Where one turn sends some rows of the set: a few examples, then the rows asked:
Poza: [ -7  22   6  -1  -5   4  19  12   9 -26  -4   0  -6   5 -30 -14   2   5
 -23 -15 -17   6 -12   3 -13   2]
dil: [-26 -12 -11  -6  15   2  32   2  -4 -24  11  -2   0  -3  -8  13  14   8
 -18  -7 -17  11   1  -2  -9   0]
zukin: [-16  -9  14 -10   3 -14   9  -1 -14   5  22   4 -11 -10 -17 -19  15   5
   5 -17  -1   5  -5 -21  10   3]
Zup: [-39  -6  18 -24   4 -10  17   8   1  -8   9   5  16   9  -9 -19  -7  -4
  12  -2 -15 -10 -10 -14  -4  10]
fut: [-34  -5  19 -17   1   0  13   5   9   1  11  -2  17  16  -6 -21  -3  -7
  11  -7 -18 -13 -13 -12  -3  12]
Babal: [  7  -4  -9   6  14 -11  26 -16  -2   6   7 -18  24   1  -9 -15  -7   2
 -11   6   3 -12  -7  -1   4  -7]
kego: [  6   0  -5   5   4 -16  31 -13  -7   8   4 -17  26  -1 -10  -8  -6   2
 -19   8   0 -11  -9   1   8  -5]
Ger: [-33  -4  17 -14   5 -15  17   0   0  -6  11  -2  13  17 -15 -18  -6 -14
  14   5 -10 -17 -11 -13   1  13]
Fas: [-15  21   3   5  -2   1  13   5   8 -23   3   0 -10  -4 -40  -7   5   3
 -15 -17 -16   4  -3   4  -6  -7]
rided: [ -5  17   4   2   1   5   8   9   3 -22 -12  -4 -11   3 -32 -13  -2   3
 -14 -18 -22   1  -2  -4 -12  -7]
zodi: [-15  -2  15 -12  -6 -14  15  -3 -10   3  28   5  -9  -8 -15 -19  12   7
   4 -15   0   5  -8 -23  13   4]
Mefe: [-14  -7   8  -4  -8 -17  10  -4 -13   0  27   0  -8 -11 -14 -22  13   5
   8 -17  -4  -1  -8 -21  12  11]
Zasa: [ -3   2  -3   6  11  -3   2   6   2  11  16  -8  -5   4  10 -23 -10   7
 -24  18 -12  -3   2   7  13  11]
kat: [-19 -12  -5 -13  16   2  28   5  -7 -23  10  -7   4 -12 -14  17  10   7
 -23  -1 -14   7   2  -1 -13   1]
Nido: [ -3  -1  -4   4   4 -10   7   9  11   8  13  -6  -6   0  12 -22 -11   2
 -24  16 -20  -7   4  14   2  10]
Kuze: [ -7   5  -9   3   8   0   7   5   4   7  10 -10  -6  -2  11  -9 -10  -3
 -23  22 -11  -1  10   8  11  12]
luvu: [-22 -11  -6  -4  11  -1  30   5  -5 -27  13  -8   0 -11  -9  15  13  12
 -19   1 -13   6   4   0 -17   4]
Venes: [-34  -7  22 -16   0  -2  18  10  -3  -2   8  -2  14  14 -17 -18 -12  -2
  12   0 -17 -23  -5  -5   1  12]
Vuno: [ -4  -1  -1  -7   8  -5   3   7   3   7  16  -9 -12   9   5 -14 -16  -2
 -32  15 -19  -4   8   9  10   6]
nar: [ -6  21   7   4  -1   5  17   0   5 -27  -1  -6  -2  -3 -30 -12   3   2
 -23 -15 -22  -1  -6   5 -16  -8]
fatuv: [ 10  -3  -4   4  12 -11  28 -14 -11   9   7 -18  22  -3 -16 -17  -4   0
 -12   8   0 -15  -3   1   4  -3]

nar -> Zasa
kego -> Mefe
Now find these:
rided -> Vuno
Ger -> Fas
Poza -> Nido
fatuv -> zukin
luvu -> Babal

Where one turn sends some rows of the set: a few examples, then the rows asked:
fotuf: [ -9   6  10  -8  -1 -21   0 -14  17 -21   3  -6   7   3 -16 -20  12  -6
  -7  38  13   7  -6  -7  -5  -1   7 -16  -7  -6   9]
kote: [ -7   8   8  -5   1 -15  -1 -14  16 -22   3  -5   6   1 -19 -22  13   0
  -5  36  16   8  -1 -10  -8  -4   4 -18  -8  -5   8]
turun: [ -6 -11   2  -5  -2  10  10  -3  -5 -13  -4   9 -12   8 -23   6  -9   7
  11 -17 -11  -7 -18 -10  -3   3  -6  14  -8  13  15]
nufot: [  8  -8  24  22 -17  -1   8  -9  -8 -12  -7   7   3  16 -14   6   6  -3
   1  12  10  14  -1  -2 -15 -24 -21   1  13 -16   5]
bup: [ 10 -10  21  20 -13  -4   7  -6  -6  -6  -8   3   3  18 -11   5   3  -6
  -3  19   9  15   3  -1 -15 -22 -20   2  16 -19   0]
gepi: [-12   7  17  -8  -7 -13   1 -13  13 -24   5  -4   4  -3 -23 -21  15   1
  -1  27  16   5 -10 -11 -11 -10   6 -21 -11  -2  13]
Nezu: [  7  -6  -1 -24   2   8  15  -6   2  -9   8   2  -4  -2  -4  -3 -16  12
   5 -17 -11 -20 -13 -11  -6  -3   9   7  -6   5  12]
ditu: [  4  -8  28  20 -22  -5  12 -10  -7 -16  -6  10   1  15 -15   8   5  -6
   4  10   9   9 -10   1 -17 -23 -19   2  13 -14   9]
Suga: [  7  13  10  -5  -8 -18  16 -10  -1 -16  17 -10   3   7  13 -12   4   5
 -29  18  11  -4 -22   7 -10 -32 -22  -1 -10 -10  14]
Zafu: [  5 -10   1 -28   2   3  11  -4  -1  -2   7  -4   0   1   3  -3 -17   4
  -1 -14 -15 -16 -14 -10   4  -1  12   8  -4   1  13]
Samo: [  2 -14  -9  -7  12   4   0   1  -3   1  -8  -4  -5  17 -10   3 -14  -3
  -4   1 -15   4  -2 -10  10  10  -4  18   0   3   2]
Guvok: [ 18   1 -13  -9  11  10   6 -14   1 -18   8   6   4   5   0  -1 -13  13
   0 -12  -5 -10  -1 -11   3   7   3  11  -7   7  12]
toru: [ 16  -1 -10 -13  11   5   1 -12  -1 -11   7   0   9   8   7  -1 -14   5
  -7  -9  -9  -6  -1 -10  13   9   7  12  -5   3  12]
mek: [  7  12  10  -6  -9 -16  18  -8  -1 -14  17 -11   1   5  11 -12   4   7
 -28  17  12  -4 -21   5 -14 -34 -23  -3 -10 -10  13]
gan: [  9  13   8  -5  -7 -15  19  -9   1 -15  17 -10  -1   5   9 -13   3  10
 -26  19  14  -6 -18   5 -17 -34 -24  -3 -10  -9  10]
fon: [-10 -16   4 -14  -2   0  12   0  -2  -6  -5   4 -12  10 -18   5 -14  -2
   8  -9 -17 -10 -23  -7   0   6  -1  17  -3   8  11]
refi: [  1  -7  -5   2   5  16   2  -4  -7 -13  -4   7  -8  11 -21   4  -7  11
   6 -15  -6   2  -5 -14   1   3 -10  14  -9  13  12]
gibo: [ 11  14   5  -3  -4 -16  19 -10   2 -17  16  -9   0   6  10 -13   3  10
 -26  21  14  -6 -17   6 -18 -31 -25  -1  -9  -9  10]
met: [-13   5  15 -11  -6 -22   1 -14  15 -21   3  -6   6   1 -16 -20  12  -8
  -5  35  11   5 -13  -7  -5  -3   9 -16  -7  -6  12]
kipum: [ -8   8  11  -5  -2 -11   0 -14  14 -23   4  -5   4  -2 -22 -22  15   3
  -3  31  18   7  -3 -12 -11  -8   4 -20 -10  -2  10]
foge: [ 11  15   4  -1  -5 -19  18 -12   2 -19  16  -7   2   8  12 -12   3   8
 -27  22  12  -5 -18   7 -14 -28 -25   1  -9  -9  11]
Vosom: [  4 -13  25  14 -17 -15  15  -7  -1  -7  -8   6  -1  18 -11   7  -1 -13
   1  23   2   5  -9   4 -17 -18 -15   7  19 -20   1]
rup: [ 13  -1  -8 -14   7  11  13 -11   2 -16   9   7  -2   0  -5  -2 -14  17
   5 -16  -6 -17  -7 -12  -6   1   4   9  -8   9  12]
tose: [  5  -9 -10   1  12  14  -3  -3  -6  -6  -6   1  -5  16 -15   3  -9   6
  -2  -6  -8   7   3 -13   7   7  -9  15  -5   8   6]
Mezat: [ -6 -18  -2 -14   5  -3   7   2  -2   2  -7  -1  -9  15 -11   4 -16  -7
   0   0 -19  -5 -14  -7   6  10   0  19   1   2   5]
Noge: [  3 -11  28  16 -22 -12  16  -9  -3 -13  -6  10   0  16 -14   8   2 -10
   5  15   5   4 -14   4 -18 -20 -16   6  16 -16   6]
Rekem: [  8 -13  21  16 -13 -11  10  -6  -2  -4  -9   3   1  19 -10   5  -1 -11
  -2  24   4  10  -1   2 -16 -19 -17   5  19 -21  -2]
zudov: [ 10  -7  -3 -22   6   2   4  -7  -2  -4   7  -5   7   6   8  -2 -16   0
  -8 -10 -15  -9  -8  -9  13   4  11  10  -3   0  12]
tebe: [-15   6  19 -11  -9 -19   2 -13  14 -23   4  -5   5  -2 -20 -20  14  -4
  -2  29  13   3 -15  -8  -7  -7   8 -19  -9  -4  14]
velu: [  9  14   7  -2  -7 -19  17 -12   1 -19  16  -8   3   9  14 -11   4   5
 -29  21  12  -4 -21   8 -11 -28 -23   1  -9 -10  13]

Samo -> Mezat
kipum -> kote
nufot -> bup
Now find these:
gan -> gibo
Nezu -> rup

Where one turn sends some rows of the set: a few examples, then the rows asked:
Rok: [ -8  21  -4  -4  46 -19  17  15   9 -14   8 -11  -8   7  -9  -4]
fov: [ -6   7  -6  -9  29 -26  14  34  32 -12   9  -2 -15  -6 -25   7]
Rusum: [ -7   0  -9   3  24 -24  13  24   8   0  10  25 -11  -9  -2  -9]
lozug: [-21   7  -2  -5   8 -20  34  17   2 -43   3  -4 -17   3   1  14]
podu: [  0   8  -6  -5   0 -18  14  13   8  -2  -5 -21  -8  19 -10   5]
boga: [  4  12 -15  -6  12 -19   1   8  -1 -30  17  20  -4  16 -24   9]
Letuz: [ -3  11  -2  -7  20 -32   9  37  27 -15   6  -3  -7  -8 -26   3]
firuf: [ -9  -4  -4  -3  38 -20   9  12   3   2   8  13  -7   9  -8  14]
gulog: [-10  13  -7  -6  38 -13  24  23  13 -29   0 -18  -2  -5  -6   5]
tozi: [ -6   6  -4  -3  -5 -17   5  23   6  -5  -8  -6 -15  19 -23  -2]
nena: [-25   8   4 -11  11 -13  38  16   2 -41   1   1 -11  -5  -3  11]
vig: [-20   2   5 -14   1 -27  28  26  21 -24  11  17 -24  -6 -22  12]
dedo: [ -4   8  10 -19  14 -27  18  -9  25  -7   8  13 -10   9 -17   4]
Sab: [  0   9 -20   1  22  -6  21  20  18 -20   2  11 -13   1   5 -21]
dapi: [ -8  16  -4 -22  -5  -2  30  10  21 -22  -2  14  -3   9  -7 -10]
gove: [  2  -5   5  -9  12 -30  23  -1   6 -13  10  24  -9 -12  -4   5]
tagi: [-13   4 -19  -6  19   6  21  31   0 -13  -1  14   1   9   2   0]
rer: [-11  -1   3 -10  -5 -29  24  31  19 -29  12  13 -19  -4 -20  18]
Sani: [-14   8  -7  -7  21  -3  36  14  -8 -37   7   3 -15  11   2  12]
Rodu: [  9   4  -7 -11  10 -12  30  -6  16 -31   1  11 -10  -2   2  -7]
mutam: [ -7  19  -3   1  10 -17   9   7  11 -31  30  15  -4  25  -6   0]
donaf: [ -6   4   1 -21  -8 -12  33  25   9 -25  14  24 -15   0 -19  13]
devi: [-12  -1  13   2  -7 -14   7  23  -2 -10   0   0  -9  20 -14   3]
zasut: [  0  24 -27 -13   8 -24  10  14  -5 -13  14  12   6   4 -16   7]
Mul: [-13  19  -7  -1  33 -24  19  23  10 -29  -3 -20  -6  -2  -5  -1]
Vafil: [  1  18   4 -18  17 -28  15  27  26  -3  15  10  -8  -4 -29  -2]
duki: [-11  31 -14  -6   5 -23  18  13   6 -14  27   7   7  13   2  -2]
Bapo: [ -6   2  10   0  -2 -16  16  13   0  -8   3 -15  -1  19  -1  10]

gove -> Rusum
dedo -> firuf
rer -> Letuz
Now find these:
Sani -> donaf
tozi -> podu
zasut -> duki
fov -> gulog

Where one turn sends some rows of the set: a few examples, then the rows asked:
pezov: [-12   5   1 -25   3  -6 -15  -3  -3   2  -5  17  15  -4 -15 -13 -14  -5
  11  14   9   4 -33   5  12   5  10 -13   7   2]
bugil: [  3  -9  -9  -5 -12   1 -16 -14   2  -8  13  -2 -12  12  -4  -4  -1   9
  -6   9 -19  -7  -7 -16   2   1  -7  -3 -20  -3]
Gavav: [ -5 -10  -6 -17 -10  -6  17 -18   8   4 -20  24  13   6  -3  -8  -7 -30
  19   1  -3   2   4   0  -7   0   8   1   3 -10]
Dovam: [-10   1 -14  -6   7   2  -1   9 -19 -10 -13  17 -20  -5 -14 -12  12   9
  -8  -1  21  -3   2  -3   0   8 -11  -8 -11  17]
Fato: [  7 -11  -8 -11  -5  -1  18 -29 -15   0  12  13  -9   2 -15 -12  10  -8
   0   6  -3  -4   0  -6  -2  13   3  11   5  -2]
Did: [ -6  -8  -8 -21  -3  -5  12 -15  19   5 -28  25  12   2  -4  -5  -7 -23
  22  -6  -6   1   3   3  -4  -5   0  -6  -1 -11]
Voluf: [ -7   8 -22 -20 -20   0  -6  -7  -5  -7   5  -4  -7 -11 -15   1   2  -7
  -5 -21   8  -2   6   9  15   7  15   0  -1   6]
fozu: [ -6  -6  -2 -17  -7  -5  21 -23   8   7 -22  22  12   1  -5 -11  -6 -25
  20   4  -4  -1   3  -1  -3   3   9   3   2 -12]
san: [-16 -28   4   5  14  -4  21  -8   3   7 -19  11  -6  -5  -7   3 -11  -3
  -7   0  -1  -3   3  23 -11 -18 -10   0   8   2]
simov: [ -1  -9  -7  10   2  -1   4 -11   1  16  -9  -3 -29 -19  -4  -5  -5  -3
   4 -15   8   7  -1  -1  -5   0 -18   7   7   2]
zudes: [ 11  -7  12  -8   2   7 -10  19  10   4  -1  13  15 -10  -8   6 -11  14
 -12   1  10  -5   7  16   6   4  -9 -17  13   2]
Bogu: [-35  -4  -9  -1 -15  -2   1 -10 -13  -3 -15   3  -6 -20 -11 -10   0  -9
   0 -16   0 -15  -8 -22  -8   5  -4 -13   4  -8]
Tib: [  8   2  -3  -1 -11  -8  14   3  -1  -5 -17  17   6  17 -18   0 -12  10
 -19  10  -6 -29  -9  -2  -4  -5  -8   4   4 -10]
dalu: [  6 -19  16  -9  -2   9 -13  10   4   3  -6  18  18  -3  -7   3  -7  12
 -11   0  10  -3   6  20  13  13  -7 -17  10  -1]
besag: [  5   1 -15 -10  15   0  -1   7   6   6  -9  27 -10   0 -16  -7   2  -1
 -20   3  15   6 -20   3  -1  -5  -2   4 -23  -5]
rud: [-20  -6   4  -5  -2   1 -11  -5   0 -11   0  -8 -13   4 -16   4  -1   1
 -21  13 -20  -4   4 -22   5   4  -7 -10 -18  -4]
Vuzep: [-31 -10  15  -3 -29  -7   6   1  -1  -1 -24  -8   4  -2   6  -3  -6  -1
  -8   2   3  -7 -16  -6   3  -8   0  -2   4 -18]
bezi: [-13   7  -4  -1  -5   1 -11  -3  10  -6 -11 -12 -18  14  -4  17  -1 -13
  -9   1 -17   0   7 -11   7   0  -5   1 -16   8]
gipa: [  5   6 -19  -1 -10  -6  10  -3 -17  -6 -11   7 -10  12  -3  -3   5   8
  -7 -15 -16 -22   6   7 -12  -5  -3 -17   6  -5]
vunor: [-10  11  13 -11 -12  -6  -1  -2 -23 -17  -3  12   4  -8 -20  -6  18 -12
  -4  15 -10   3 -14  -3   1   2  -3 -22  -2   1]
dinid: [-19 -32   3   3  14  -5  19  -2  -2   9 -20   9  -2  -2  -4   6  -9  -3
 -10   0  -2   1   2  20 -11 -13 -10   1  11   3]
rotab: [-13  -1  -4 -23   6 -10 -13  -9   2   6  -6  19  17  -2 -13 -16 -20  -2
  11   8   5  -4 -30   7  16  13   1  -7   9   3]
keme: [-11   9   4 -19   2  -4 -11  -3  -4   1  -1  16  19  -6  -9 -13 -10  -9
  10  15   7   1 -32   9  17   8   9 -12   7   4]
sef: [ -4  20   0   1  -3  -4  -3  13   2  -9  -3 -11 -10 -12  -9   5  -8 -12
  -4  -4  -2  -4   8   1  10 -11 -14 -23  22   6]
mos: [ 11  -9  12  -1   4  10  -7  18   8   1  -2  13  12 -12  -6   4  -9   9
 -11   3  13  -5   6  18  11  -1 -10 -20  11   0]
Nopi: [-17   0  -9 -19  -6   2  -1   4  21  -1   8  -1  -4   0  10  -8  -5 -21
 -12  -4  22   4   3   2  10  -7  15   3   0  -8]
kuv: [-26 -31   6  -5  16  -2  11  -3   3  -1 -18  15   1   5  -5   6  -4  -7
  -9   0   0  -4   4  24  -8 -17  -8  -8  12   7]
vikem: [ -5  -5 -18   0   2   7 -13  -9   3  -4  -8  -5 -20  14   0   2   0  -4
   4   8  -5  -2 -10 -27   9  -1 -12   6 -13   5]

Bogu -> Voluf
Did -> rotab
vunor -> sef
Now find these:
san -> fozu
Tib -> Vuzep
zudes -> dinid
bezi -> vikem

